The same turns and mirrors carry the whole set onto itself, and each row onto the other rows of its family. Which rows share a family with each named row? Give them in list order.
These 30 rows form 5 families of 6 rows each.
K173:  12 -24  -4   5   8  12 -21  20   6   9  -8 -18  -7  13  28  16 -14  -2 -27  25 -40  11   3 -31  28  14  13  25
K593:  -8  -8  12  12  15 -15  39   5  -8  17   4 -25  -4 -10  37  44  -3 -10   8  16 -16  34  -4  30  33   0  10 -14
K347:  10  10   6  -1  20   3  14 -11   8  11   5 -37 -22   4  31  23 -11  -1  -9  15 -21  23  27   5   6 -18  17  11
K315: -17  -7  20  16   2  -4  43   8  -8   5  15 -40 -23 -14  41  25  -3 -15 -15  19  -7  27   6  24  19  -9  20 -17
K546:   3  -8  15   9  16   3  15   7   6  18  12 -35 -27   2  46  23  -7 -23 -28  35 -22  27  22   4  23  -6  27  14
K111:  -2 -19   5  -2  13  11   6   8  -7  26   6 -25 -13   5  44  28 -24   1 -21  31 -34  21  22  -8  33  -4  20   5
K941:   3  -5   5  18   6 -17  -3  19 -16  27   2 -43 -19   1  36  26 -19  -5 -10  23 -39  30  16  20  25 -21  20  25
K986:  18 -26  -1  13  23   6 -14   9  16  28 -15 -11  -3   7  28  25   4 -17  -9  32 -33  15  -5 -11  29  16   0  33
K638:  -5 -11  -4  24 -11  14   8   5   9 -13 -18 -28  -4 -15   3  -9  16   8  -2 -10  -5  -7 -29  -7 -16   2 -17   1
K650: -18 -17   7  24  -3 -16  40  15 -10   1  -6 -22   6 -20  21  28  10  -2  11  -1  -8  22 -33  23  23  10  -5 -22
K486: -10 -20  -6  30 -16  15   4  21  -8 -21 -18 -28  -6 -10   6   8   1   5  -8  -5  -8   4 -50   3  20  25  -7 -15
K59: -20 -13   8   7   5  14  32   4 -20  19   8 -32 -17 -11  42  32 -22   5  -7  21 -15  19   5  22  31  -8  13 -25
K516:  16 -12  -5  26   6  -5 -32  20  -4  22 -13 -38 -19   7  24  14 -10 -11 -16  24 -42  17   0   5  21  -5  10  44
K58:   9 -22 -10  41  -8   3 -34  27  -4  11 -26 -34 -14  -4  12  -1   2  -7 -12  13 -31   3 -28   2  12   3  -8  37
K164: -25 -15  13  30 -15  -1  43  17  -9 -12   3 -38 -14 -24  25   8  12 -10 -12   1   2  14 -25  19   9   3   3 -25
K228: -18  -7   7  25  -8 -21  22  21 -28  21   4 -46 -14 -16  35  23 -13   3   0  10 -27  26   2  33  20 -26  12  -2
K438:  10 -12   8   6  29  -4  11   1   4  31  -1 -20  -9   3  41  41  -6 -18  -4  32 -28  30  10  12  35   4  12  14
K635: -15 -27   5  38 -19   7  15  25   3 -17 -12 -29  -9 -18  12  -7  21 -13 -18   1  -3  -1 -42  -4   2  17  -8  -3
K512:  13 -20   7  17  13  14 -13  14  18  10  -4 -27 -21   7  33   6   2 -27 -35  33 -27  12   6 -19  16   9  15  35
K343:  -9   9   9   4   6  -4  39  -5  -4   2   8 -39 -15 -10  26  21  -6   8   0   0  -9  21  13  18  -1 -21  11 -13
K993:   7 -25  -9  22  -8  13 -22  25   5 -14 -20 -21  -3   5   9   6  -2   0 -21   6 -26   3 -33 -25  21  29   0  15
K2:   9 -35  -5  26   6   4 -12  19  12  11 -25  -7   7  -3  14  10  18 -11  -5  14 -25   3 -33 -18  18  26 -14  25
K874:  21   0  -1   5  19  16 -13  -6  20   8  -9 -30 -19  10  20   8  -4  -5 -16  18 -24  10  15 -13   0  -5   7  32
K477: -24 -15   2  22 -11  16  30  10 -20  -5  -4 -33 -13 -19  23  22  -9   6  -2   2  -2  13 -30  26  25   7  -1 -35
K685: -25 -18   2  39 -21 -13  19  26 -29  11  -8 -42  -8 -25  20   8   0   6   5  -2 -16  12 -26  30  10 -16  -7  -8
K84:  14 -12  -8  18   4  21 -16   1  20  -2 -20 -26 -11   0   7  -7  11  -1 -12   6 -16  -6 -13 -19 -10   4 -10  26
K855: -11 -24  -7  46 -21  -1  -9  29 -16   5 -24 -35  -7 -20   9  -3   8   2  -1  -1 -19   0 -41  15   7   0 -16  11
K245:  -9 -31  -1  31  -8  -7  15  22   0  -1 -20 -12  13 -17  11  12  22  -4   5  -4 -13   7 -48   0  16  23 -17  -4
K40: -17  -2   4  16  -9   1  38   1  -3 -10  -3 -34  -6 -20  13   4   9  12   4 -13  -1   7 -14  11 -11 -12  -5 -20
K9:   6 -29   1  31  -5  15 -13  23  17  -7 -15 -25 -13  -3  16  -8  17 -20 -30  16 -17  -2 -26 -24   6  20  -2  27

The rest of the family of K516: K941, K58, K228, K685, K855
The rest of the family of K40: K347, K638, K343, K874, K84
The rest of the family of K593: K986, K650, K438, K2, K245

The same turns and mirrors carry the whole set onto itself, and each row onto the other rows of its family. Which rows share a family with each named row? Give them in list order.
These 18 rows form 3 families of 6 rows each.
K44:  -9  -7  15 -28  -7 -14   2 -10 -16 -22   7  12 -10  -7   6 -18 -21  -5  36   2   4  15 -15  -8   3   7  -5  -9   0
K954:  19 -10  -7  12 -20  -6  15 -22   5   5  -6  25   5  10 -13 -12 -10 -16  -5   5 -16   6  39  24   5  -8  16 -11  14
K216:  20 -11 -19 -11  -5  -1   0 -19  -7 -14 -18  19  14 -11  10  -5  18 -26 -11  37  14  -1  -7  -3   1 -15   1  -6   4
K281: -10  21   9  20   3   3  21  11  26  45   8   3  -8   3 -16  -1  19  -1 -19 -18 -11 -21   7   9  -5   1 -13   1  -3
K75:  26   3  10   0  -1 -21 -22  12   1  -7  -3  -1   0 -17   9  -5   6 -20 -10  19  36   1  -4 -22 -15 -11   6  -6   3
K168:  -9  23   4  -1   8  -7  13  16  11  32   0   5 -34  -4 -14   2  24  -4  -6  -4   4  -8 -17 -26   8   7 -17  -7 -24
K913: -22  21   7  -6  23  -5  16  -2  14   6  -9  22 -21  -2  -2  -5  -4 -20 -12  17 -10 -15 -25 -15   6  10 -21  -6 -20
K137:   0  33  12  -3  15  -5  23  -7   9  20 -13   2 -22  10  -6   3  22 -14 -26  14 -16 -20 -17  10 -10   3 -33  -6  -2
K862: -19 -15  -2  -7 -19   3   5  -5   0   5  22  23  22 -15  -4 -22  -3   6  29 -26   9   7  10  19  13   1   9   2   6
K409:  35   2   4   3 -16 -13  -3   2  -9  21  25   1  -9   3 -15  -7 -12  -6  -8 -18   5  12  38  -1  -7   3  14 -13  13
K56:   8  -2  12  -2 -30   2  14  -4   1  12   2  -7  18   1   3  -9  34   8  13 -16  10  -1   5  41 -16 -17  -7   2  26
K983:  15 -21  -1   6 -12   6  -4   3   6   2  12   2  -3   1   8   0 -19 -17   2  -1  12   5  15 -41  -6 -10  25  -8   0
K174: -17  20  -2  -1  18  16  27 -14  13  25  10  17   3   6  -6  -4   1 -12 -27  -1 -25 -26  -5  15  -1   8 -19   1   0
K213:  24  22 -16  -9 -19 -10  -2  -9   0  -5 -10  29   4  -2  -4 -11  18 -20 -27  14  18   6  14  38  -1  -5   7 -13  17
K221:  10  15  18 -29 -26  -1  10  -4  -6 -16 -11 -12 -19  14  19  -1  15  -6  12   2  16  10 -22   9 -25  -7 -10 -10  18
K917: -21   1   7  15  20  -3  16   5  14  38  16  12  -5 -12 -19  -8   1  -4  -1  -9 -12 -17  -1 -18  14   8 -14   3 -20
K755: -12   1  12 -18  -7   7   5 -18   3 -21   4  11  27  -1  22 -16 -13 -10   8   3   1  -8 -14  33 -19  -6  -5   2  24
K458:   1  -3  18  -4 -35 -19   5  13   6   6  -4  -1 -22   0  -6 -12  18   8  37 -19  20  23   4   2   1  -6   3  -8   0

The rest of the family of K221: K44, K862, K56, K755, K458
The rest of the family of K75: K954, K216, K409, K983, K213

The same turns and mirrors carry the whole set onto itself, and each row onto the other rows of its family. Which rows share a family with each named row? Give them in list order.
These 30 rows form 5 families of 6 rows each.
K670:  55  18  27 -10 -42   0   3  13 -21  23  15  18   4 -27 -18   9  31   5  19 -13  -2  30 -24 -20 -10  12 -11 -11  20  -1 -30 -10 -26   8  17   4 -14 -16 -35 -12  24  -5   0  19
K630: -13   6  10  20 -16  10  -5 -15  11   7  11  31  15  -9 -21  42  -9  15  15 -12  28  -7 -28 -38 -29 -10 -16  -5  12  -5 -27 -24  28 -30   4  -2 -12 -15  -7 -24  11 -17 -28 -16
K159: -10  27  14   4 -20  12  -5 -13   8  -2  12  26  17  -9 -12  39   0  27   8  -1  29 -13 -20 -44  -7 -20 -32 -11  31   8 -26  -7  13 -31   0   7   4 -25 -26 -18  23 -20 -21 -16
K542:  32 -18  29   3 -15 -15  11   5   3  29   3  38 -19  -6 -20  20  49  17   7 -14  17   8 -10 -31  -9  -5   8  -8  27   0  16 -13  -8   6  22  -1  -1 -44  -6  12  -3 -31   2  10
K815:  19  30   3   8  -7  -7  20  46  -5   3 -35  29 -15 -23   1  24  22  -1   2 -10  26   5   3 -31 -25 -17  14  -7   9 -29   2 -42 -28 -11  26  15   7 -14 -13 -15 -12 -12 -12  -3
K775:   5  22  36  15 -17  -1  26  12 -19   9  11  51  32 -20  -7  14  17  11  20  -7  29  45 -12 -18  -6 -22 -31   3   6  13 -26 -19 -23 -23   2  -3 -42  -5 -28 -18  26   2 -10   4
K649:  31 -15  22   3 -14 -23  16  15  -2   9  -4  48 -21 -13 -21  15  40  21  14 -14  15   9 -16 -41  -9   7   1  -2  31  -3  21 -12  -4  -3  15  22  15 -34  -8   8   8 -28  12   9
K427:  54 -12  31  10  -7 -14  -2  22   9   7   1  33 -33  -5 -18  11  37  16   7  -8  23   4   4 -29 -13   6  13   2  22  -2  -6 -15 -21   2   6   5  -9 -16 -17  11  -2 -25   0  13
K388:  57   1  29 -12 -27   1  13  12 -19  31  24   7  -4  -9   3  13  29   0   6  -5  -2  18 -34 -26 -18  -2 -26  -9   9  -1 -27 -32 -24   0  34  -6 -22 -20 -11  -8  12 -12  15   0
K384:  48  -9  39  -9 -15   3   7  11 -16  18   7  28  15  -3 -15   2  22  18   5   3   7  40 -26 -36 -20  20 -27 -10  18  -2 -26  -8 -20   2  21  -5 -17 -20 -31   4  29  11   2  15
K303:   6   8 -19   7   3  12 -13  -2 -19 -11 -11  11  17 -25  -6  38  19  -1 -16  12  -2   0 -41 -51 -26 -28  13 -10  18  -4  -5  -7 -15 -19   6   1  -3   8 -23 -28 -23   0  -3  -3
K807:  13  32  32  16 -28   0  37   4 -28  17   9  51  35 -31   4  13  13   8  -1 -14  17  27 -23 -16   1 -22 -29 -11   7  -2 -16  -9 -20 -20 -20  -4 -17  -3 -22 -28  18  -4 -17 -13
K217:   9  23   6  16   4  -3   8  32 -12   7 -27  41   0 -28 -10  29  26   4  10 -12  19  25   3 -44 -17  -8  34  -9  15 -21  19 -44 -12  -9  30  17  -4 -10  -5 -23 -23 -22  -4  -9
K212:  13  33  24  -5 -19  18  20   7 -25  29  11  39  42 -16   3  23  16  14   7 -11  12  22 -13 -22  -5  -8 -36 -19  29   2 -28 -30 -24 -22 -16 -15 -13  -4 -25 -34  32  -7  -9 -11
K107:   6  31  -8  23 -11 -10   0  37  -2   8 -33  37  -6 -15  -4  27  30  -1  -2   6  20  27   0 -38 -29 -18  31   1  17  -5  12 -42  -8 -14  20  14 -19 -13  -8 -22 -17 -12  -8  -7
K484:   0   4 -21   1  15   1  -4  10  -8  -7 -10  20  11 -11  -7  52  48   5 -10  -6   3  -1 -42 -53 -20 -19   0   7  12  -4 -16  11 -11 -18  13   5 -10   0 -23 -22 -22   6  -2  -5
K966: -14   3  25  26  -3  19  13 -20  -9  -4   6  29  23   2 -16  50   0  15   4 -11  35   1 -21 -43 -14 -16  -1 -16  11  -9 -32 -16  13 -41 -12  -4 -15 -20 -16 -36  12 -13 -21   1
K188:  50   4  41  -8 -19  10  18   7 -20  26   8  14   1 -26  -6  10  37  11   5  -3   9  33 -32 -27 -26   3 -32   2   9   2 -38 -26 -20   9  32  -4 -14 -18 -23   1  14   4  13   6
K764: -15   7 -17  12   0  16  -1  -7 -16  -7 -13   9   0 -28  -6  34  22   3   5  12  12  -2 -27 -53 -34 -13  -2 -21  -1 -22  -9 -18  -5 -15  -9  25  -6  -2 -19 -20 -21  10   2 -12
K373:  10  -1   1   7   9   2  19  46 -10  -2 -27  26 -12 -27   2  27  33   7  -1 -21  21  20  -3 -43 -15   3  15  -8  21 -16  11 -43 -22   1  12  18  14  -6 -10 -29 -23  -5  -5  -2
K476:  -4  19  20  22  -6  16  10 -12   1 -15  16  26  17  -3 -24  38 -10  30   5   3  26 -16 -27 -45 -18 -15 -16 -13  27  10 -29  -6  16 -40   5  -5  -5 -17 -19 -20  11 -11 -23  -4
K567:   5  32  29  10 -20   8  32   8 -16   7  15  42  36 -31   2  19  22  22  19 -10  23  26 -12   0 -11 -19 -34  -9  27  12 -24 -24 -21 -24  -6  -5 -35 -17 -19 -26  26   3 -14  -6
K701:  43 -12  25  15 -24 -12  11  27  -3  22   4  22 -19   5  -1  20  42  26   9 -23  12  14  -1 -25 -21   4  12 -15  27  -3  17 -29 -11  -4  17  -3 -18 -38 -11   2   7 -27 -16  22
K823:  57  10  29  -2 -12   4  -5  11 -18  22  19  31   3 -13  -4  19  23  21 -12  14   0  32 -26 -44 -13  13 -36  -3  11   1 -41 -21 -25  -2  31  -1 -22 -29 -11  -3  20   0   7  -2
K727: -21  34  16  16  -6   5  10 -23 -22  16   3  26  10   4 -15  41   5  30  -8   3  21 -13 -31 -47  -9 -17 -16  -9  12  12 -29  -8  12 -23 -16  -1 -18 -16 -30 -22   7 -10 -13   5
K810: -14   9  -8   8   3   8 -16   2  10   1 -18   7   6  -9  -2  50  38  -4 -12  15   2  11 -37 -56 -29 -11   7 -13  16  -4  -9  -7  -2 -18   1   4   5 -11 -27 -25 -21   6 -16  -1
K181:   2  16   0  17   0  10  13  37  14   5 -15  25 -14 -13  -6  20  45   9  16 -18   7   7   0 -44 -16   2  30 -11   9   1  18 -28 -21 -13  10  13 -15  -6   4 -21 -24 -11   1 -19
K558:  25 -22  19  15 -29 -13   7  22  -1  18   4  38  -8 -11 -26  15  35  32  18 -22  11  10 -24 -26 -19  -1  14  -6  15  10  17 -18 -26  -7  16   5  -5 -47  -1   3  17 -27  -2  25
K825:   1  24  29  -5  -9   4  19   5 -30  24  19  47  15 -22 -23  23  -4  11  15 -12  14  24 -12 -20   4  -9 -23 -14  30   5 -37 -28 -18 -18   1  -8 -41 -22 -14 -33  36   9 -14  -5
K624:   3  -5  -9   9   3  15   2  10 -31 -13  -1   1   8 -19 -14  41  20   1 -12  -6  11  -3 -51 -53 -25 -34  14  -9  10  -5 -20  -4 -13 -25   6   9  -6  -3 -18 -35 -16   3   1 -18

The rest of the family of K476: K542, K303, K217, K188, K567
The rest of the family of K807: K630, K815, K484, K823, K558
The rest of the family of K388: K159, K775, K649, K107, K624

The same turns and mirrors carry the whole set onto itself, and each row onto the other rows of its family. Which rows share a family with each named row? Give them in list order.
These 36 rows form 9 families of 4 rows each.
K227: -28  -3  -1   7  18  -5  -9  11  16   7   4
K803:  15  18 -20 -16 -23  -3  19  -5  -5  -5  -4
K210: -23   2  11   8  23 -12  -5  12   9  -1   0
K765:  -1  -1   7   7 -17 -14  31 -16  -7 -15  25
K788: -31  11   6  -4 -15   9  10   3  28  21 -21
K562: -15   5  22  -5 -22   9   2  15  20  25 -24
K297: -21   1  14  -5 -31  -3  14   4  22  34 -17
K891:   5  -3  15  18 -13  -6  34  -4   1  -6  29
K394: -28   0   9   6  19 -18  -9   5   3  -2  -2
K23:   5   0  16   6 -25  -7  34 -11   1  -4  28
K194: -27   1   2   4  23  -9  -8   8  12   5  -2
K711:   4   6  19  14 -22  -5  33  -4  -2  -4  30
K728:   5  16  17  18 -21  -8  28  -5  -3  -3  31
K51: -20   3  14 -11 -26   7  10   0  23  32 -17
K29:   4  10  12  15 -14   0  32  -7  -6 -11  29
K548:  -1   1  17  13 -12  -1  40  -4  -1   1  30
K466:  21  16 -11 -12 -26 -11   8  -8 -14   4   0
K819: -22   3  11   1  24 -10  -4  -3  22   7   2
K914:  12  25 -11 -14 -22   2  22  -8 -19   1  -1
K840: -24   0  21 -10 -24   5  12   9  24  28 -16
K793:  12   4  19  10 -22 -14  19  -9   0 -14  25
K929: -17   0  10   2  27   4  -2  13  18  11   2
K842:   8  18 -12  -7 -33  -9  15   5 -22   6   4
K817: -27  -2  15 -13 -21   2   2   5  23  25 -22
K459: -20   7  16 -16 -16  17   6  10  30  18 -15
K571:   7   1  20   7 -18  -1  21  -2  -9  -6  35
K614:   5  25 -14 -20 -24  -2   9  -4 -18  -1  -4
K560: -27  -4  10   7  17 -15  -7  12  16  11   0
K266:  11  20 -10 -11 -18  -2  18 -15 -22  -2 -10
K69: -25  -3  19 -19 -20   4  13  12  22  24 -17
K599:  10  21 -17 -10 -20  -6   7   0 -22  -5   0
K522: -23   4  18  -3 -21   8  15   6  33  26 -15
K531: -25   4  10   0  26  -3 -10   9   5   7  -6
K893:   9  22 -17 -13 -18  -4  13  -9 -20  -4  -5
K28:  -1  27 -18 -15 -19   4  13  -1 -19  -6  -7
K82: -29   1  20   3  23  -3   3  13   5  16  -2

The rest of the family of K614: K210, K891, K51
The rest of the family of K819: K803, K562, K571
The rest of the family of K69: K227, K728, K266
The rest of the family of K548: K297, K394, K28
The rest of the family of K765: K788, K842, K82

